[-29  17  10  -7  -3 -28 -10  -3   4  27  25  26  15  13  -6   0  10  13
  33 -11  16   4   6 -25  -7   1  39  16  24  25  30 -10  11  25  11  -3
 -22] = meguv
[ 15  -2   4 -26  -7   7  31 -11  -7  19   5   5 -14 -23   8 -21 -36 -28
 -11  16  12  -9 -24 -14 -29 -11   4   2 -12  38  -8 -22 -21 -14  37 -26
   8] = Benez
[ 17 -31  -5  16 -18 -34  10 -15  26  -9  23   2   0  -9   8  -6 -15   0
   1 -19  -6 -49   6 -18   8 -45  11  -3  13  -9  30 -14  -3 -34  13 -31
  -9] = Mure
[ 13  -8  34   0  23  38  10   8  -7   0   1  35 -17  21 -27   9 -11 -22
  -8 -15  -2  48  43   7  12   2   5  -4 -23   3  -4 -14  -2  19   2 -13
 -17] = pifov
[ 16 -14 -29   1  21  19  -9  -1  -6   7   0   3 -55  -7 -19  -3  11  34
  15 -26 -29 -16  -2 -12  16 -14 -27 -19   9   3 -19 -21   1   9 -15 -22
 -26] = Zugu
[  9  11  22 -16  19  17  -2  14  25  13 -12  32 -17  29  19  25  16 -20
   7  14   2  30  13  10  33   3   6  41 -30 -22 -17 -18  -5  -4  -6 -22
   4] = namu
[ -7   5  37  38 -17  12  -3 -13 -11  34  19 -10  20   4 -36  -6   2  -5
   7  30 -16 -27  -4  -9   9   8   1   2  27  30 -32  -7  11 -11   2  27
  17] = lemo
[-35   6 -29 -30 -15  -5  -7  11   7  17 -13 -24 -11 -36 -11   4  36 -12
   1  19  18 -26  -8 -26 -26 -11  -9   5   6  24  -4   2  -2  27  36   3
  26] = pes
[-48  -2  21  -8  -2  17  13  22  20 -10  11   9   1  -9   1  20 -23  15
  44  -5   2  24  14 -37  -2 -20   7   5  20 -18   2  15  32   6  20  17
   3] = zomar
[ 24 -22 -23  -1   6   2  13  -4   2 -12 -12 -11 -44 -17  -4 -13 -21  28
   9 -13 -28 -17  -5 -16  16 -30 -33 -29  -2 -14 -22 -27   1 -14  -5 -30
 -11] = Fil
asked: [ 16 -14 -29   1  21  19  -9  -1  -6   7   0   3 -55  -7 -19  -3  11  34
  15 -26 -29 -16  -2 -12  16 -14 -27 -19   9   3 -19 -21   1   9 -15 -22
 -26] => Zugu
asked: [-29  17  10  -7  -3 -28 -10  -3   4  27  25  26  15  13  -6   0  10  13
  33 -11  16   4   6 -25  -7   1  39  16  24  25  30 -10  11  25  11  -3
 -22] => meguv
where: [-44] => Fil, 13
asked: [-35   6 -29 -30 -15  -5  -7  11   7  17 -13 -24 -11 -36 -11   4  36 -12
   1  19  18 -26  -8 -26 -26 -11  -9   5   6  24  -4   2  -2  27  36   3
  26] => pes
asked: [ -7   5  37  38 -17  12  -3 -13 -11  34  19 -10  20   4 -36  -6   2  -5
   7  30 -16 -27  -4  -9   9   8   1   2  27  30 -32  -7  11 -11   2  27
  17] => lemo
asked: [  9  11  22 -16  19  17  -2  14  25  13 -12  32 -17  29  19  25  16 -20
   7  14   2  30  13  10  33   3   6  41 -30 -22 -17 -18  -5  -4  -6 -22
   4] => namu

[46 -1  5 -2  4] = fegi
[-38   2  45  -9   0] = gizov
[-21  -1  27  -5   0] = kipa
[ 15  -6 -17   0   5] = giged
[-2  7 -6 -2  6] = kiv
where: [6] => kiv, 5
tags:
[7] -> k433
[-1] -> k810
join kiv 2:  => k433
where: [45] => gizov, 3

[43 45 38 42 40 37 35 38 34 35 34 35 30 37 40 30 38 36 40 36 38 35 38] : luno
[35 34 33 26 34 35 35 38 30 31 34 31 41 34 28 31 33 34 37 34 37 36 42] : kepel
[54 52 37 36 29 37 32 39 37 40 38 35 24 52 42 40 48 41 31 39 41 39 32] : telod
[35 38 38 36 32 37 35 33 34 39 33 35 30 34 36 34 40 34 35 32 43 39 36] : timif
[24 13 36 20 42 25 40 26 34 31 30 30 44 26 28 33 20 31 31 32 31 34 49] : lod
[32 31 32 34 37 37 32 34 34 36 38 36 38 34 42 34 33 35 30 30 38 35 28] : rureb
[32 38 30 32 31 40 34 41 34 34 38 39 27 45 36 36 33 35 43 36 29 35 28] : volit
[26 27 30 28 44 30 40 32 31 31 30 38 38 32 28 30 25 35 33 36 31 37 40] : bet
[21 23 28 22 44 25 38 34 30 36 35 41 55 30 24 31 30 30 26 30 34 36 44] : Geso
[29 20 26 26 36 26 40 36 30 26 31 32 41 32 34 37 23 32 38 36 29 37 42] : dide
tags:
[31] -> k342
[25] -> k686
[30] -> k229
[37] -> k559
[36] -> k567
join rureb 6:  => k559
asked: [43 45 38 42 40 37 35 38 34 35 34 35 30 37 40 30 38 36 40 36 38 35 38] => luno
asked: [32 31 32 34 37 37 32 34 34 36 38 36 38 34 42 34 33 35 30 30 38 35 28] => rureb
asked: [32 38 30 32 31 40 34 41 34 34 38 39 27 45 36 36 33 35 43 36 29 35 28] => volit
asked: [26 27 30 28 44 30 40 32 31 31 30 38 38 32 28 30 25 35 33 36 31 37 40] => bet

[ 0 40 -2 -3  6]  buv
[-17  17 -31  -5   5]  rimu
[  2 -13  -7   8   7]  bop
[  5  20  15 -23   7]  Bepuv
[ 6 38 25  1 -4]  fabom
[ 0 40 -2 11  6]  dufa
[-17  17 -15  -8 -10]  dob
tags:
[38] -> k269
[3] -> k597
[39] -> k920
[40] -> k159
[-14] -> k916
[2] -> k251
[-13] -> k639
join bop 2:  => k639
common dufa fabom:  => [6]
asked: [-17  17 -15  -8 -10] => dob
asked: [ 6 38 25  1 -4] => fabom

[ -9  10  25  29   2  11  23  -6  25   1  33   1  19   2  23  -8  19 -31
 -32   2  23  12 -12 -35  20  -6  17   2 -11] -> pog
[ 30  37 -12  12  10 -13  -9   5  -9  -1   0  -2   4 -39   3 -11 -19  16
  24 -14   8  35   4  11  -2  22 -16  29  17] -> gigo
[ -1 -32   6   6 -14 -18   3   1 -15   1   2  -6  24  22   6  10 -35  19
 -29 -16   8   4  -4   3 -20  -4  48  -3 -27] -> bofu
[ -2 -58   9  -4 -26   2   1  19 -13   8 -19   0  16  24   1  22 -23  10
 -14  -2  29 -15  -9 -26  -9 -19  40  15  -1] -> Dubiz
[  1 -53   8  -4 -33  -7   1  39 -20   3 -23   8  22  15  -8  29 -35  14
 -19  -3  26  -8  -4 -28 -16 -15  48   1  -2] -> Teke
[-12  21  30  32   8  -8  22 -12  21   4  10   6  22   4  11 -15  32 -15
 -25  10 -12  -5 -12 -45   6   5   7   2 -18] -> bino
[ -1 -35  -6  -2  -9 -18  -4  16  -8   3   2 -11  24  -3  -1  27 -34   6
 -14 -23  19  14  -6 -12   4 -12  39   8 -24] -> pumot
[ -8 -36  -5   4 -11 -16   0  15  -5  16   6 -19  12   4  -2  24 -27   3
 -15  -7  23   8   1 -13   8 -22  36  -3 -14] -> Foto
[-13  14  12  38  13  27  15  -2  22 -16  -1  10  26 -25  20  -7  17 -17
 -24   5   7  11  -9 -38  13   9   5   7 -23] -> rafi
[ 29  35   1  -9   5 -24   2  -6   9  -5  -7 -12  -2 -19  22 -17 -10  11
  25  -2   9  41  13  16  17  19 -17  10  -5] -> tof
tags:
[-7] -> k502
[5] -> k513
[-23] -> k289
[-16] -> k634
[2] -> k448
[-6] -> k670
[11] -> k373
[-2] -> k119
join pog 20:  => k448
asked: [ -1 -32   6   6 -14 -18   3   1 -15   1   2  -6  24  22   6  10 -35  19
 -29 -16   8   4  -4   3 -20  -4  48  -3 -27] => bofu
asked: [ -2 -58   9  -4 -26   2   1  19 -13   8 -19   0  16  24   1  22 -23  10
 -14  -2  29 -15  -9 -26  -9 -19  40  15  -1] => Dubiz
asked: [ 29  35   1  -9   5 -24   2  -6   9  -5  -7 -12  -2 -19  22 -17 -10  11
  25  -2   9  41  13  16  17  19 -17  10  -5] => tof
asked: [ -9  10  25  29   2  11  23  -6  25   1  33   1  19   2  23  -8  19 -31
 -32   2  23  12 -12 -35  20  -6  17   2 -11] => pog
where: [-22] => Foto, 26

[ 17 -16 -37  13 -14  18  13] = Dama
[ 19 -52  19  28  -9  18  18] = fisa
[ 17  18 -37  13 -14  18  11] = seliz
[  0 -17  17   0 -16  -8   4] = kagab
key -> tag
[18] -> k724
[17] -> k201
[13] -> k274
[12] -> k946
join fisa 7:  => k724
asked: [ 19 -52  19  28  -9  18  18] => fisa
asked: [  0 -17  17   0 -16  -8   4] => kagab
common Dama fisa:  => [18]
common seliz fisa:  => [18]
common seliz kagab:  => [17]
common fisa seliz:  => [18]

[  1  11 -39  12  13  11 -13  29   5  -3  49   1 -21 -31 -33 -21  34   2
  29   0   3  29 -14   2 -14   9 -25  12   1  -8  10  23 -23 -10   7  12] : feke
[ 38   1  13 -24  -9 -10 -13 -22   5  -3 -20   3  51  42  19   6  -3 -20
 -26  10  18  29  -8  -2   5  25  -7   6  -7  -8  23  33  -2 -42   3   5] : sabo
[ 38   1  13 -24  -9 -10 -13 -22   5  -3 -20  17  51  42  19   6  -3 -20
 -26  31  26 -20  12 -16  25   9  20   6  -7   6 -29  -8  20 -21   7  12] : fava
[  1  -9  31  -9  -4 -17  17 -35  -7   4 -54  -7  15  27  33  23 -28  -3
 -15  10   3 -36  12  -2  14 -14  20 -13  -3  11 -16 -18  20  12  -5 -17] : leni
asked: [  1  11 -39  12  13  11 -13  29   5  -3  49   1 -21 -31 -33 -21  34   2
  29   0   3  29 -14   2 -14   9 -25  12   1  -8  10  23 -23 -10   7  12] => feke
key -> tag
[23] -> k882
[6] -> k600
[-21] -> k972
[34] -> k741
join feke 16:  => k972
where: [49] => feke, 11

[ 40  -1  13   1   9 -12 -10 -13  17  22  -4  -9  12   6   9 -18  18   4
   2   6  15  -7   6  22   2  10   3  -2 -11  14 -36  -1] = Nak
[-17  -4  -6   3  11 -11 -16 -13  10  -7  -6 -18   0 -37  14 -13   1  -6
   1  15  17   0  19 -14 -55   7  14  12   2 -30  -1 -13] = depel
[ 40   0  13  -5   9 -12 -10 -13  17   3  37  -9  12   6   9  15  18  -5
   2   6  15  -7   6  22   2  10   3  -2  10  14 -36  -1] = zuga
asked: [ 40  -1  13   1   9 -12 -10 -13  17  22  -4  -9  12   6   9 -18  18   4
   2   6  15  -7   6  22   2  10   3  -2 -11  14 -36  -1] => Nak
tags:
[0] -> k594
[-16] -> k53
[-15] -> k764
[-10] -> k75
join depel 7:  => k53
asked: [ 40   0  13  -5   9 -12 -10 -13  17   3  37  -9  12   6   9  15  18  -5
   2   6  15  -7   6  22   2  10   3  -2  10  14 -36  -1] => zuga
where: [37] => zuga, 11

[ -1  51  -1   0  32 -12] : piz
[ 19  39 -41  18  24  -1] : beb
[ -1  51  -1  48 -20  -9] : rinu
where: [18] => beb, 4
where: [19] => beb, 1
common piz beb:  => [-1]

[ 27  48 -31 -38 -37] = fuv
[ -4   8 -13 -38  33] = ref
[ 13 -13  49   6 -54] = bek
[-36  -1   7  -7  38] = rur
[-50  -7 -48 -27  49] = tunu
[-30  -2 -56  -7  -4] = gavak
[-49 -31 -52 -29  22] = fesur
Table of tags by key:
[49] -> k806
[-48] -> k211
[-27] -> k872
[22] -> k100
[23] -> k761
[-47] -> k21
[48] -> k326
[50] -> k470
[38] -> k144
join tunu 5:  => k806
common tunu bek:  => [49]

[ 50  -3 -12  20  18  20 -11   7  45   2  -4  11] : bis
[ -7  -3  24  12 -11  26 -29  -9  22  26 -14   3] : Bines
[ 31   4 -17   8  11  45   6   4  -5  14 -12   0] : vepe
asked: [ 50  -3 -12  20  18  20 -11   7  45   2  -4  11] => bis
asked: [ -7  -3  24  12 -11  26 -29  -9  22  26 -14   3] => Bines
Table of tags by key:
[8] -> k770
[50] -> k950
[32] -> k255
[-8] -> k857
[-7] -> k121
[31] -> k532
[30] -> k777
join vepe 1:  => k532

[  5  -4   0   3   8  14  12  -7  -9 -15 -28 -25 -30  -2  13  23  11  14
   0 -33  37  23 -36]  luz
[-14 -12   1   9   0  12  11 -42 -13 -30   3  -9   0 -15   0  36  14   3
  33  -3   0  39   0]  lupo
[ 36   0   7  -4 -32 -31  -8  15   2  -3 -33 -17 -17  17  36   6  13   0
   0 -28   0   7  -9]  Rerus
[  2  -5 -14  12  24   0 -33 -45 -10 -15   0   0   8   7   4  -9 -16 -20
   0  52 -17  -4   0]  tebu
[  0  19  14  14  18 -19   3  -3   7   0  20   0   0   2 -25  15  14  18
   0   0   2  47  32]  Mipi
[  0   0   0  27   5  11 -14   3   5 -32   0 -11   0  19  14  29   0  11
 -28  -5  -1  38  12]  femiz
[  0  15   5 -20   0 -11  13  15   4  -1 -31 -16   2  -1   0 -13   0  -4
  29 -44   0   0   0]  Nid
[-20  24   4  10   1 -40  -9   2  12   0  21   1   0   8 -18   2   0   3
   7  -3 -10  37  48]  bes
[ 38  17  -2 -18 -34 -30   0  13   6   1 -28  -8   7   6  10 -14  22 -19
  30   0  15   8  19]  mep
[  0   8 -15   2   9 -22 -15 -32  -1 -19  18  18  29  -2   0 -21   5 -16
  32  29 -22  18   0]  Dum
[ 29  15   5 -21 -20 -11  13  15   4   0 -31   1   0  -2  -5   0  26  -3
  29   0  -1  14  11]  Zez
[  0  20  11  15   0 -52 -17  17  10 -20   0 -12  -8  25  28   0   9  -4
 -15 -15  -1  27  17]  bula
asked: [  0  15   5 -20   0 -11  13  15   4  -1 -31 -16   2  -1   0 -13   0  -4
  29 -44   0   0   0] => Nid
asked: [  5  -4   0   3   8  14  12  -7  -9 -15 -28 -25 -30  -2  13  23  11  14
   0 -33  37  23 -36] => luz
Table of tags by key:
[0] -> k731
[-10] -> k892
[-17] -> k405
[-9] -> k335
join tebu 16:  => k335
where: [47] => Mipi, 22

[ 25  -8   2  -1 -20 -12   7 -17] -> dule
[ 18  28   9  26  -6  20 -21  -4] -> Rudim
[ -2  27   2  -9  22   8  -8 -14] -> mal
[-40   1   7 -46 -23 -36   1 -52] -> safo
[ 22  28 -30  17  24  26 -40  14] -> kapum
key -> tag
[-47] -> k378
[17] -> k142
[26] -> k483
[-1] -> k13
[7] -> k244
[18] -> k95
[-2] -> k480
[-46] -> k299
join safo 4:  => k299
common safo kapum:  => [-40]
common kapum mal:  => [22]
where: [25] => dule, 1

[-24  15   2  24 -17  15 -11   0 -18  30   5 -11   6   3  15  14  22  22
   7  19  -7  41 -15   2  -5  11 -25  -3  10 -24  13  19  -2   0 -19 -21
  -6   3  -1  29  19  12  -8  -7]  Mased
[ 14 -12 -23 -23   7  -5 -12 -12  28 -25  15   8  -2  11  25   4  -7  10
  30 -11 -28 -24  -2 -32  26   6  29  14  15  30 -17  30  17  22  22  23
  25  31 -19  -6 -11  21  -4   0]  busat
[  1  20  32  29   9  11  24  24 -12  30  -5   6  11  -2 -15   5  12  -4
 -21  18  39  27  14  42 -15   3 -13  -3  -6 -16  25 -25  -7 -11  -7  -7
 -14 -20  28  10  17 -12  15  11]  vudu
[ 16 -11 -23 -23  10  -6 -10 -10  29 -25  15   9  -1  10  24   4  -8   8
  29 -12 -26 -24   0 -29  26   7  32  14  15  30 -17  27  17  22  23  25
  25  31 -19  -7 -12  20  -3   1]  ler
[-19  11  -2  17 -15  13 -13  -3 -11  22   8  -8   5   5  19  14  11  23
  14  15 -12  32 -14  -5   1  11 -17   1  12 -15   8  25   2   5 -13 -15
   0  10  -4  26  16  16  -8  -5]  voku
[ 26  -8  -4 -18  19  -4   8   1  28 -22   8  15   2   9   6  -1 -10  -3
  13  -9  -1 -28  15  -7  20   2  32  13   6  33  -8   7  14   9  26  28
  20  16   0 -14  -9   7  10  10]  Vok
[-12  11   1  16  -8  12  -6   1  -7  20   8  -4   7   6  16  33  17  18
  11  14  -5  27  -8   0   2  10 -11   2  11 -11   9  19   3   5  -8  -9
   1   8  -1  21  14  13  -3  -2]  fub
[-22  10  -1  18 -18  13 -13  -4 -16  23   4 -11   4   2  14  11  18  20
   8  14 -10  32 -15  -4  -3   8 -22  -2   8 -19   8  20  -1   1 -17 -19
  -5   4  -3  25  15  11  -9  -7]  lete
[ 21 -10 -20 -22  14  -3  -6  -8   8 -25  19  13   2  16  28   6  -5  12
  34 -10 -24 -25   4 -28  32   9  37  19  19  37 -15  33  22  26  29  30
  31  36 -16  -5  -9  24   2   5]  nila
[ 36  -6  16 -13  29  -7  28  13  23 -21  -3  20   2   3 -20 -10 -16 -22
 -10 -10  28 -35  31  18   7  -7  30   9  -8  31  -1 -24   7   2  26  28
   9  -6  18 -25 -11 -13  22  19]  vupaf
[  7  18  34  26  13  10  28  25  -9  26  -6   9  11  -2 -19   2   9  -8
 -23  16  44  21  19  44 -14   1  -8  -2  -8 -11  24 -29  -7 -11  -3  -3
 -12 -22  31   5  15 -15  18  14]  Mov
[ 20 -12 -16 -23  14  -9  -2  -6  28 -27  10  11  -2   7  13  -2 -12  -1
  19 -14 -15 -30   6 -20  21   2  32  12   8  30 -15  13  13  16  24  26
  21  21 -12 -15 -14  10   2   3]  napan
asked: [-24  15   2  24 -17  15 -11   0 -18  30   5 -11   6   3  15  14  22  22
   7  19  -7  41 -15   2  -5  11 -25  -3  10 -24  13  19  -2   0 -19 -21
  -6   3  -1  29  19  12  -8  -7] => Mased
asked: [-22  10  -1  18 -18  13 -13  -4 -16  23   4 -11   4   2  14  11  18  20
   8  14 -10  32 -15  -4  -3   8 -22  -2   8 -19   8  20  -1   1 -17 -19
  -5   4  -3  25  15  11  -9  -7] => lete
asked: [ 16 -11 -23 -23  10  -6 -10 -10  29 -25  15   9  -1  10  24   4  -8   8
  29 -12 -26 -24   0 -29  26   7  32  14  15  30 -17  27  17  22  23  25
  25  31 -19  -7 -12  20  -3   1] => ler

[ 20   3   6 -16   5   8  -9  -6  -5 -10 -14  -5 -19 -13] : pak
[  6   4  25  -3   8  -9  17 -10  -2  20   7   9  -6  -2] : kuben
[ 23   2   6 -14   4   6  -9  -5  -6  -6 -15  -8 -19  -9] : ras
[ 6 -1 -5  5 -3  1  4  2  0  0  4 -1  9  3] : pupi
[-7 -2 -7  3 -3  0  3  3  3  0  3  1  5  2] : Dukaz
[  8   6  26  -4   7 -11  21 -10  -3  18   6   9  -5  -3] : veba
[ -8  -1  -5   5  -3   1   4   7   0 -17  21  -4  42  24] : rumut
[ 23  -1   7 -15   7   5 -10  -9  -4  -7 -15  -6 -19 -12] : ret
[-7 -1 -4  5 -2 -4  4  3  2  0  5  0  6  3] : vuta
tags:
[7] -> k402
[4] -> k663
[3] -> k301
[6] -> k577
[-15] -> k924
[5] -> k865
join ras 5:  => k663
asked: [-7 -2 -7  3 -3  0  3  3  3  0  3  1  5  2] => Dukaz

[ 0  0  5  3  4 -1] : segu
[ 20   9  16   8 -33  10] : Dizi
[  2   8  -6 -23  -8  -1] : Todep
[ 12  13  -3  10 -30  23] : posen
[ 10  23  20 -24   2 -26] : mipas
[-30   1  13 -24  33  11] : veg
[ -5  39 -17 -25 -37 -10] : sig
[ 23  13  -5   9 -32  24] : nelo
[-28  24  10 -24  31   8] : Lur
where: [-28] => Lur, 1
common nelo sig:  => [-5]
Table of tags by key:
[-10] -> k96
[11] -> k321
[33] -> k515
[23] -> k519
join veg 6:  => k321
where: [5] => segu, 3
asked: [  2   8  -6 -23  -8  -1] => Todep
common nelo Lur:  => [24]
asked: [ 0  0  5  3  4 -1] => segu

[ 0  1  4 -2  7 -2  1  9  1 -1 -1  0 -2  4 15 11] : sav
[12 -2  2  2 11  3 -1 11 -1  2  2  3  1  1  5 12] : bos
[-2 32 33 -1 -3 -1 30 -3 34 -1 40 -3 -1 40 44 -1] : rini
[26 -2 -3 11 27 19 -2 28 -2 12 -3 12 11 -2 -3 25] : Fipu
[-1  7 18  0 -1 -2 14 -1 15  0 14  1 -2 21  8  0] : ramed
[25  8  2 -2 -2 -2 -1 15  0 -2 19 -3 -2  3 43 23] : lamul
[17  0  1 -2 12 -1 -2 13 -1 -1  6  0 -2  1 15 16] : feru
[31 -1 -2 25 37 36 -1 34 -1 26 -1 22 28 -1 -2 29] : lizov
[-3 -1 14 24 -2 18 13 -3 11 21  1 16 17 17 -2 -3] : nup
[-1 20 36  3 -2 -2 39 -1 37  2 26  2 -1 46  5 -1] : Zego
[ 2 -2  6 10  4  9  3 -3 -2  9  1  9  6  6 -2  3] : nom
[34  5  0 -1 19 -2 -3 25 -2 -2 16 -3 -2 -1 45 32] : zut
key -> tag
[4] -> k557
[11] -> k55
[0] -> k821
[25] -> k626
[3] -> k765
[12] -> k92
[10] -> k191
join sav 16:  => k55
asked: [ 2 -2  6 10  4  9  3 -3 -2  9  1  9  6  6 -2  3] => nom
asked: [ 0  1  4 -2  7 -2  1  9  1 -1 -1  0 -2  4 15 11] => sav
asked: [12 -2  2  2 11  3 -1 11 -1  2  2  3  1  1  5 12] => bos
where: [23] => lamul, 16
asked: [-1  7 18  0 -1 -2 14 -1 15  0 14  1 -2 21  8  0] => ramed
asked: [-1 20 36  3 -2 -2 39 -1 37  2 26  2 -1 46  5 -1] => Zego

